In the rows, 128 means zero.
Each path below is one point turned by a fixed rotation once a step. After each direction that follows a path, write how fast that rotation turns it, in degrees a step (0 if it stays still).
Each turn is a multiple of 5 degrees from 10 to 175, or 0.
Each row of a path follows its step; steps can be skipped.

step 0: [127 135 124 141 123 130 132 128 129 129 117 124 120 127 126 129 129 126
 135 123 125 127 123 140 127 122 117 124 129 134 140 116 124 133 131 128
 121 125 127 123 127 125 135 124 129 130 129 130 117 126 124 115 128 108
 128 124 125 108 129]
step 3: [123 120 121 137 130 128 122 122 129 123 129 118 142 125 129 122 122 125
 132 128 131 121 123 116 134 140 123 129 129 131 131 127 125 126 137 122
 108 136 123 130 123 136 133 131 125 139 126 130 122 140 125 130 142 135
 131 122 130 132 123]
step 5: [122 124 125 137 122 133 137 125 126 120 134 118 129 134 121 124 131 135
 125 135 125 119 127 128 122 142 119 122 123 140 121 124 124 129 132 126
 116 121 129 125 131 130 118 123 140 125 126 122 132 127 137 135 126 131
 111 134 130 119 121]
step 8: [122 136 123 126 137 125 129 122 129 139 135 118 141 131 131 116 133 125
 125 126 130 125 122 133 124 128 125 144 122 129 129 136 124 137 135 131
 142 137 138 123 129 138 138 119 126 131 126 138 128 131 128 121 126 128
 118 125 118 124 129]
step 9: [131 134 141 136 132 134 127 136 130 123 128 133 133 124 115 129 125 132
 132 118 124 132 125 140 126 124 128 133 133 132 131 134 131 129 132 133
 117 127 131 124 128 128 134 132 142 112 138 127 130 120 122 115 130 119
 124 132 133 113 130]
step 11: [119 127 122 130 121 136 120 131 130 129 131 132 134 123 127 128 140 115
 136 128 132 133 123 133 133 125 140 126 127 122 139 128 120 125 122 132
 131 130 128 130 122 134 131 134 135 126 122 127 110 121 122 127 134 128
 128 135 147 121 140]
step 12: [128 118 122 138 141 123 129 125 117 132 125 122 127 124 120 128 122 130
 142 115 132 127 130 128 131 139 131 126 134 122 135 134 119 122 137 123
 127 135 135 127 131 130 129 123 124 127 125 125 133 143 127 130 140 126
 139 121 124 132 141]
step 17: [127 132 132 131 134 119 132 135 138 134 141 120 129 130 124 120 125 119
 126 129 126 134 123 137 125 131 120 136 121 132 137 129 122 125 131 129
 129 130 120 118 135 122 132 125 115 134 126 122 137 131 114 123 135 136
 120 117 116 120 120]
step 19: [134 131 139 134 127 125 128 135 135 125 148 108 130 131 133 129 139 122
 129 140 131 116 125 133 127 133 137 132 127 131 118 135 131 132 123 129
 118 124 130 133 128 130 129 129 119 133 134 135 123 128 131 127 137 130
 125 128 129 135 131]
Directions:
[128 128 131 125 129 129 129 128 129 127 132 125 129 131 127 129 129 129
 130 129 129 126 129 125 127 128 128 127 124 127 129 130 128 129 127 128
 131 126 128 128 128 129 126 126 126 129 127 126 125 125 130 131 124 126
 126 128 128 128 129]
125
[126 128 126 126 127 129 126 129 129 129 129 130 128 130 123 127 127 129
 130 127 129 127 128 130 126 128 128 130 128 125 126 131 127 126 128 128
 130 129 132 128 126 129 129 130 129 125 129 132 129 128 131 128 127 127
 127 131 129 129 128]
25

step 2: [136 121 134 124 115 127 136 128 134 105 130 129 139 129 134 126 126 123
 128 148 119 126 126 126 126 127 124 123 131 133 127 129 126 131 126 133
 129 129 132 149 121 138 138 131 123 134 125 119 135 119 130 133 135 125
 134 129 133 130 127]
step 3: [133 132 132 129 125 111 138 128 137 129 126 118 137 130 131 126 127 138
 119 125 113 130 113 127 135 132 125 136 118 131 126 140 126 128 141 126
 139 123 120 129 114 136 133 123 123 123 128 131 141 124 131 126 129 127
 139 134 126 132 129]
step 4: [131 127 130 134 123 127 122 141 129 116 120 136 136 128 134 146 134 124
 132 122 116 127 123 126 119 138 126 137 121 129 118 143 120 128 129 131
 129 129 124 139 123 128 121 136 128 143 130 140 126 132 134 129 120 121
 135 134 125 134 126]
step 8: [128 128 124 132 110 137 118 128 123 124 131 134 124 129 132 123 114 135
 114 128 134 127 128 126 134 131 127 135 122 124 109 139 128 128 122 119
 128 128 116 138 124 146 131 132 136 124 130 140 136 131 133 131 125 129
 127 135 131 132 121]
step 9: [133 136 127 134 132 130 129 130 126 121 128 140 131 126 134 139 132 126
 116 124 129 130 134 119 131 132 134 119 119 138 130 139 131 124 129 136
 145 141 125 129 129 140 120 128 137 125 116 136 143 128 120 133 139 130
 121 129 137 126 118]
step 10: [139 141 126 133 136 126 128 129 117 113 133 131 131 128 134 119 135 126
 134 125 135 131 130 126 126 127 126 126 122 133 113 135 128 136 116 120
 128 132 119 135 126 136 131 123 129 131 115 113 136 121 133 133 139 126
 135 134 118 136 128]
step 13: [128 130 130 136 120 130 141 128 123 119 117 135 147 127 131 135 126 116
 124 124 117 131 128 125 134 129 121 140 114 130 126 133 122 129 120 139
 128 130 119 123 116 134 132 128 121 129 125 129 124 122 127 136 129 118
 136 138 127 127 117]
step 17: [130 123 130 122 121 132 125 132 126 120 125 133 126 125 132 138 129 135
 114 133 129 134 136 126 129 129 121 143 107 130 121 138 131 129 126 124
 145 130 117 137 131 133 142 134 132 137 129 134 123 130 130 138 130 132
 128 117 133 134 130]
step 19: [134 138 124 134 125 126 129 134 123 116 128 126 131 119 136 130 125 133
 120 133 132 128 128 119 142 123 135 129 132 136 120 140 121 125 129 123
 135 131 126 150 129 136 129 129 132 140 123 116 139 127 126 117 136 130
 142 131 127 122 124]
Directions:
[128 131 127 129 129 127 130 127 125 127 127 127 132 127 130 128 128 126
 129 130 128 129 129 129 131 129 129 129 124 127 130 128 126 124 129 126
 131 126 127 126 127 124 126 124 127 128 126 126 130 129 129 129 129 129
 127 128 127 127 129]
110
[128 127 129 128 130 131 127 128 129 125 126 132 128 128 126 128 131 128
 129 128 130 127 125 126 131 128 126 128 127 129 126 124 128 126 129 129
 128 131 127 125 130 129 127 127 130 129 128 128 125 129 128 130 134 128
 128 128 129 127 127]
85
[127 131 127 128 124 130 126 129 129 126 128 130 125 127 129 123 129 125
 130 129 128 125 129 129 127 128 128 129 128 130 127 127 127 127 126 126
 130 126 129 129 127 129 129 130 128 134 127 128 128 131 129 128 127 127
 128 129 128 128 132]
170
[129 129 128 127 128 129 126 133 128 129 127 126 127 129 131 127 130 129
 126 128 126 127 127 130 130 127 129 131 129 128 126 125 129 125 130 131
 128 128 127 128 131 127 127 128 128 128 127 129 127 125 129 132 125 126
 129 125 129 128 128]
35

step 0: [124 135 118 131 136 127 131 134 135 123 124 125 134 140 141 130 131 125
 134 127 140 126 121 121 123 125 127 127 136 117 132 126 117 132 129 139
 139 118 132 130 124 116 123 123 126 132 126 122 129 119 124 118 135 126
 127 120 120 131 125]
step 2: [131 129 134 130 141 126 115 124 131 134 116 137 130 131 127 122 122 134
 127 127 138 128 132 123 134 123 132 132 132 125 131 119 118 118 125 133
 127 130 138 139 128 113 135 120 132 127 127 135 125 130 126 117 127 138
 123 135 136 122 125]
step 4: [138 134 132 124 134 129 120 120 125 131 128 131 134 122 128 126 122 140
 130 110 122 124 122 125 143 129 122 122 127 125 122 127 121 124 136 131
 134 125 126 128 143 125 121 136 127 129 122 130 132 117 138 126 131 132
 126 123 140 133 132]
step 5: [127 129 133 122 135 116 122 121 128 128 127 138 124 131 116 122 114 130
 127 132 146 126 127 116 122 121 138 131 126 127 141 119 122 120 121 134
 132 132 132 125 129 126 125 125 129 127 128 129 117 125 116 125 132 127
 132 132 131 120 128]
step 6: [120 121 123 135 131 129 128 134 126 130 132 129 133 131 125 134 127 127
 115 129 138 126 127 122 132 126 116 133 124 133 131 133 122 112 135 127
 133 116 133 129 137 124 129 133 128 140 128 118 138 124 144 137 130 122
 127 121 131 128 121]
step 9: [129 125 136 131 136 131 139 126 127 132 129 138 129 128 128 131 129 122
 126 130 129 126 132 129 132 127 125 125 118 141 136 137 127 119 123 122
 120 121 132 123 145 126 125 131 131 130 129 110 139 123 133 140 125 123
 140 121 134 123 127]
step 12: [142 125 126 124 147 133 132 123 124 131 124 131 125 126 138 120 135 123
 132 136 121 134 132 136 134 127 131 128 128 140 136 128 123 121 116 121
 120 121 133 131 137 133 125 127 130 132 124 121 135 134 140 129 122 130
 132 130 136 129 123]
step 17: [133 132 132 124 131 132 122 127 131 126 124 134 147 116 133 136 131 127
 134 118 130 143 122 134 133 128 133 121 137 121 124 127 123 132 133 121
 124 122 127 123 142 131 120 123 132 125 136 123 135 120 128 122 135 122
 125 126 131 138 123]
step 18: [130 127 135 127 140 133 121 119 133 129 111 125 113 135 134 121 121 127
 129 125 133 120 127 131 128 127 126 128 130 122 140 118 119 125 123 137
 129 129 129 124 128 126 122 125 128 126 121 129 118 125 131 120 138 134
 123 144 124 131 122]
Directions:
[126 129 129 129 128 126 129 127 125 126 126 126 127 129 127 126 129 132
 127 129 127 130 127 130 130 130 125 126 126 127 128 125 129 128 128 129
 125 129 130 129 127 128 128 130 125 128 125 128 127 129 125 126 130 128
 129 129 132 126 127]
130
[129 124 129 129 130 127 129 127 127 128 127 128 126 127 128 131 126 129
 130 129 129 127 130 127 126 129 126 128 126 129 129 128 131 125 125 124
 130 125 127 130 125 126 129 128 129 127 128 127 130 130 127 126 130 131
 129 129 128 125 126]
110
[131 131 128 129 129 130 126 129 129 130 131 127 126 127 128 130 127 126
 128 132 128 128 130 129 128 129 126 125 128 128 131 129 128 132 127 127
 128 126 128 130 128 131 128 129 124 128 131 129 128 129 128 128 127 126
 129 127 130 126 128]
20
[126 127 126 126 128 129 128 131 126 127 128 130 128 127 132 127 123 129
 127 131 129 128 128 125 125 129 126 128 128 126 128 127 131 130 128 130
 129 129 131 128 129 125 128 126 128 128 127 131 127 129 128 128 127 126
 132 130 127 130 129]
135
[126 131 131 130 131 125 128 127 127 129 129 129 127 129 131 127 131 127
 129 131 126 129 128 126 128 130 128 128 133 125 127 127 128 128 129 126
 129 128 126 129 128 126 130 130 128 125 127 126 127 130 129 126 126 129
 128 127 127 131 128]
25
[127 127 127 127 127 130 131 128 126 130 131 130 128 126 128 128 128 128
 126 132 127 126 129 129 133 125 127 130 127 128 127 127 127 129 130 126
 128 127 127 128 128 125 127 128 127 125 128 126 130 127 128 127 132 127
 126 131 129 130 131]
140
[127 130 128 128 129 130 128 128 129 127 126 125 127 128 132 126 128 129
 128 127 129 128 129 130 131 129 128 129 128 130 128 125 129 130 127 125
 125 125 127 129 127 130 128 125 129 128 131 129 129 126 124 127 129 127
 127 127 124 131 128]
20
